In the rows, 128 means zero.
A single turn carries every row of the set below to another of its rows. Some are shown first; where does it send the rows asked next?
Y: 126; 113; 120; 142; 115; 142; 134; 117; 119; 146; 132; 100; 142; 139; 115; 126; 115; 147; 120; 125; 113; 123; 129; 151; 148; 111; 139
A: 137; 134; 147; 123; 147; 139; 132; 141; 135; 138; 105; 135; 97; 101; 131; 134; 113; 153; 121; 127; 101; 153; 120; 126; 146; 123; 133
J: 89; 118; 123; 106; 119; 139; 118; 132; 141; 132; 136; 126; 153; 134; 127; 119; 127; 152; 139; 125; 106; 132; 95; 147; 120; 132; 120
Z: 127; 146; 143; 126; 136; 134; 147; 135; 112; 141; 136; 123; 116; 106; 155; 124; 113; 153; 113; 134; 129; 156; 112; 131; 107; 116; 120
K: 108; 139; 133; 113; 130; 110; 120; 123; 128; 123; 109; 133; 104; 102; 141; 119; 120; 123; 123; 114; 100; 158; 119; 125; 131; 130; 124
T: 100; 133; 124; 108; 123; 135; 131; 127; 116; 136; 104; 136; 105; 116; 160; 131; 128; 121; 138; 114; 105; 144; 133; 125; 130; 129; 115
X: 120; 109; 117; 139; 121; 145; 131; 121; 126; 139; 132; 98; 144; 144; 112; 122; 123; 148; 126; 121; 116; 120; 127; 158; 142; 116; 140
G: 117; 136; 131; 118; 150; 116; 132; 152; 114; 156; 139; 119; 108; 104; 129; 109; 118; 122; 133; 132; 124; 129; 102; 146; 117; 127; 113
R: 128; 126; 98; 121; 119; 132; 130; 128; 129; 140; 114; 115; 139; 156; 133; 123; 143; 154; 127; 128; 114; 127; 143; 134; 118; 135; 150
D: 139; 107; 121; 112; 122; 141; 132; 123; 151; 121; 127; 135; 142; 134; 136; 132; 144; 136; 164; 131; 118; 110; 130; 139; 123; 114; 129
H: 124; 107; 119; 139; 115; 140; 129; 116; 117; 141; 126; 108; 150; 138; 113; 116; 119; 151; 123; 123; 112; 123; 131; 154; 135; 111; 143
M: 113; 121; 122; 103; 126; 129; 138; 121; 148; 135; 132; 122; 173; 132; 128; 135; 137; 149; 132; 130; 107; 121; 111; 146; 128; 122; 113
F: 123; 151; 136; 122; 153; 141; 149; 129; 109; 127; 145; 126; 125; 122; 125; 123; 127; 160; 115; 127; 121; 164; 110; 139; 127; 110; 119
E: 115; 132; 133; 123; 145; 122; 133; 153; 114; 153; 136; 121; 99; 97; 139; 109; 119; 129; 139; 130; 121; 133; 108; 139; 118; 128; 110
S: 136; 125; 141; 120; 148; 137; 142; 148; 140; 137; 106; 136; 104; 104; 134; 129; 115; 146; 116; 128; 100; 160; 122; 121; 145; 131; 133
P: 138; 129; 142; 116; 141; 146; 137; 143; 147; 141; 105; 131; 99; 108; 137; 137; 111; 153; 123; 126; 98; 153; 123; 123; 143; 128; 138
N: 140; 111; 124; 113; 113; 137; 128; 119; 150; 113; 130; 129; 142; 129; 139; 126; 141; 140; 160; 133; 117; 112; 134; 141; 123; 121; 118
W: 147; 121; 115; 120; 132; 137; 127; 114; 111; 139; 115; 120; 134; 149; 136; 149; 143; 149; 128; 141; 108; 134; 126; 127; 117; 140; 144
U: 136; 113; 122; 105; 118; 132; 129; 124; 152; 117; 132; 136; 130; 132; 139; 123; 141; 140; 165; 129; 117; 111; 130; 141; 121; 111; 125
V: 116; 136; 126; 119; 149; 122; 140; 157; 117; 150; 131; 123; 103; 97; 135; 113; 117; 127; 127; 130; 119; 132; 107; 150; 108; 130; 110

Z moves to M
X moves to E
W moves to F
Now find these:
Y moves to G
N moves to S

A single turn carries every row of the set below to another of its rows. Some are shown first; where does it send the rows asked next?
mikek: 146; 128; 108; 129; 138; 116; 122; 116; 139; 131; 149; 128; 146; 136; 142; 146; 96; 145; 98; 117; 110; 135; 93; 132; 159; 134; 136
Pipo: 133; 160; 102; 152; 132; 105; 134; 138; 120; 129; 130; 122; 117; 135; 113; 129; 122; 107; 118; 135; 134; 136; 126; 136; 135; 123; 134
gote: 140; 157; 115; 152; 155; 123; 144; 135; 148; 104; 126; 131; 132; 146; 132; 113; 107; 106; 130; 146; 115; 125; 105; 141; 131; 127; 126
Kab: 147; 128; 112; 112; 137; 113; 118; 116; 140; 141; 150; 123; 146; 150; 140; 135; 93; 143; 98; 129; 111; 135; 94; 124; 161; 138; 141
bur: 160; 124; 147; 120; 134; 143; 123; 131; 141; 136; 126; 127; 115; 166; 114; 127; 109; 121; 142; 152; 109; 113; 111; 142; 172; 129; 126
geb: 140; 154; 114; 140; 144; 131; 123; 146; 142; 118; 112; 127; 139; 162; 137; 113; 104; 113; 137; 149; 103; 123; 104; 144; 122; 130; 131
gufuv: 146; 128; 109; 126; 132; 115; 120; 117; 135; 132; 147; 125; 149; 136; 145; 142; 96; 144; 96; 123; 106; 132; 94; 133; 153; 139; 136
goni: 146; 125; 120; 141; 151; 146; 132; 141; 142; 109; 139; 139; 117; 134; 121; 117; 122; 115; 128; 150; 131; 120; 120; 138; 171; 136; 117
zevad: 154; 142; 133; 149; 162; 142; 146; 130; 135; 135; 137; 131; 127; 129; 118; 145; 111; 114; 118; 148; 155; 128; 121; 140; 157; 142; 118
nemin: 156; 132; 129; 133; 145; 136; 122; 136; 146; 137; 126; 122; 124; 185; 120; 124; 93; 127; 156; 148; 99; 120; 105; 149; 164; 127; 128
gos: 150; 116; 110; 127; 119; 117; 122; 134; 121; 148; 140; 114; 106; 164; 102; 128; 118; 127; 135; 145; 135; 133; 139; 138; 167; 130; 127
mita: 142; 122; 114; 152; 139; 122; 155; 121; 128; 132; 129; 131; 147; 124; 115; 136; 117; 116; 98; 138; 126; 143; 125; 152; 145; 104; 126
gasuz: 159; 125; 130; 135; 157; 152; 128; 136; 134; 147; 134; 132; 123; 144; 112; 141; 107; 123; 127; 150; 156; 127; 125; 138; 170; 145; 118
luk: 128; 154; 97; 153; 131; 107; 132; 145; 123; 133; 127; 111; 126; 156; 127; 134; 120; 118; 126; 135; 122; 142; 129; 145; 120; 124; 135
Senup: 147; 124; 107; 122; 133; 112; 123; 115; 139; 133; 150; 120; 150; 145; 147; 138; 95; 146; 98; 126; 107; 134; 95; 131; 151; 139; 136
Dem: 134; 152; 96; 156; 133; 107; 126; 145; 121; 145; 133; 102; 127; 175; 125; 135; 105; 125; 141; 139; 107; 139; 124; 151; 134; 129; 136
belad: 155; 127; 121; 128; 113; 106; 128; 125; 122; 154; 134; 106; 111; 177; 104; 132; 107; 127; 141; 144; 118; 130; 129; 145; 154; 125; 132
rus: 143; 133; 131; 143; 143; 134; 138; 129; 121; 152; 133; 131; 137; 123; 103; 142; 116; 111; 96; 143; 122; 135; 119; 143; 177; 111; 136
noted: 147; 152; 113; 154; 151; 135; 135; 139; 130; 132; 117; 122; 149; 139; 137; 133; 101; 115; 124; 150; 135; 129; 117; 149; 112; 147; 121
zesov: 151; 123; 114; 116; 128; 122; 118; 129; 125; 168; 115; 122; 152; 169; 106; 113; 92; 120; 116; 156; 110; 138; 116; 142; 150; 115; 142
nakel: 146; 148; 116; 142; 122; 105; 123; 135; 117; 158; 134; 99; 120; 179; 113; 136; 101; 124; 142; 145; 102; 130; 120; 149; 148; 130; 138
Repeb: 133; 141; 109; 151; 147; 121; 144; 139; 122; 150; 139; 102; 164; 153; 133; 124; 101; 117; 104; 163; 97; 141; 119; 152; 139; 128; 140
zef: 144; 141; 126; 133; 147; 134; 128; 144; 149; 130; 120; 116; 135; 187; 139; 124; 104; 125; 148; 151; 97; 127; 108; 148; 134; 128; 132
lig: 134; 125; 88; 160; 141; 128; 134; 142; 118; 135; 128; 125; 159; 130; 125; 120; 106; 120; 104; 147; 112; 141; 124; 156; 140; 123; 127
pesis: 169; 115; 132; 122; 147; 143; 129; 126; 140; 154; 125; 128; 127; 167; 110; 137; 97; 130; 139; 150; 151; 129; 123; 141; 159; 139; 118
Ligof: 158; 112; 138; 127; 140; 142; 138; 128; 148; 118; 134; 134; 112; 153; 116; 125; 121; 122; 136; 148; 128; 121; 121; 141; 171; 126; 117
beki: 148; 125; 111; 113; 139; 114; 120; 114; 144; 138; 148; 128; 143; 149; 137; 139; 95; 145; 99; 122; 117; 138; 94; 123; 162; 132; 140
Dopip: 139; 130; 112; 137; 135; 119; 132; 139; 122; 141; 152; 114; 104; 150; 107; 133; 128; 120; 122; 147; 142; 137; 140; 132; 175; 133; 130
Lav: 137; 151; 109; 151; 141; 107; 142; 133; 124; 132; 149; 120; 107; 137; 105; 131; 122; 110; 119; 139; 142; 137; 130; 132; 162; 126; 132
Gebe: 137; 150; 127; 148; 157; 137; 144; 142; 143; 106; 139; 129; 125; 133; 132; 120; 123; 106; 119; 154; 122; 122; 114; 136; 152; 136; 125
zeri: 153; 151; 118; 159; 156; 133; 144; 129; 133; 126; 125; 134; 137; 124; 123; 136; 102; 111; 120; 143; 149; 127; 115; 145; 131; 140; 116
Nupid: 149; 138; 108; 141; 142; 105; 144; 120; 130; 156; 132; 111; 158; 170; 113; 112; 80; 119; 119; 157; 100; 141; 109; 149; 145; 115; 139
repat: 144; 107; 121; 115; 143; 133; 133; 133; 137; 165; 130; 119; 144; 176; 112; 132; 111; 131; 114; 151; 124; 151; 130; 140; 165; 109; 139
zutag: 145; 126; 108; 117; 139; 120; 114; 120; 141; 137; 145; 131; 143; 142; 138; 142; 98; 145; 97; 119; 118; 137; 95; 124; 164; 132; 139
pofa: 151; 149; 114; 152; 156; 130; 137; 138; 135; 143; 124; 110; 151; 168; 139; 133; 87; 124; 137; 155; 124; 132; 113; 152; 116; 148; 124
Gopu: 143; 128; 112; 123; 141; 120; 121; 119; 141; 135; 148; 128; 144; 139; 143; 149; 102; 145; 95; 118; 114; 137; 96; 129; 162; 132; 139
vez: 162; 147; 122; 139; 150; 130; 126; 132; 132; 158; 122; 112; 145; 177; 124; 130; 75; 124; 145; 158; 119; 124; 107; 150; 135; 148; 127
dum: 145; 116; 110; 141; 156; 136; 132; 134; 131; 159; 140; 131; 136; 152; 99; 135; 102; 126; 114; 141; 127; 145; 122; 143; 192; 109; 134
Bolim: 147; 125; 104; 119; 136; 113; 118; 117; 139; 136; 151; 122; 149; 148; 143; 132; 89; 145; 101; 128; 108; 134; 94; 128; 158; 141; 138
rer: 170; 132; 140; 120; 141; 135; 126; 124; 136; 162; 120; 116; 134; 177; 116; 135; 87; 125; 141; 158; 131; 124; 114; 144; 144; 143; 126

Nupid moves to mita
noted moves to gasuz
Now find these:
gufuv moves to zutag
Dopip moves to nakel
bur moves to geb

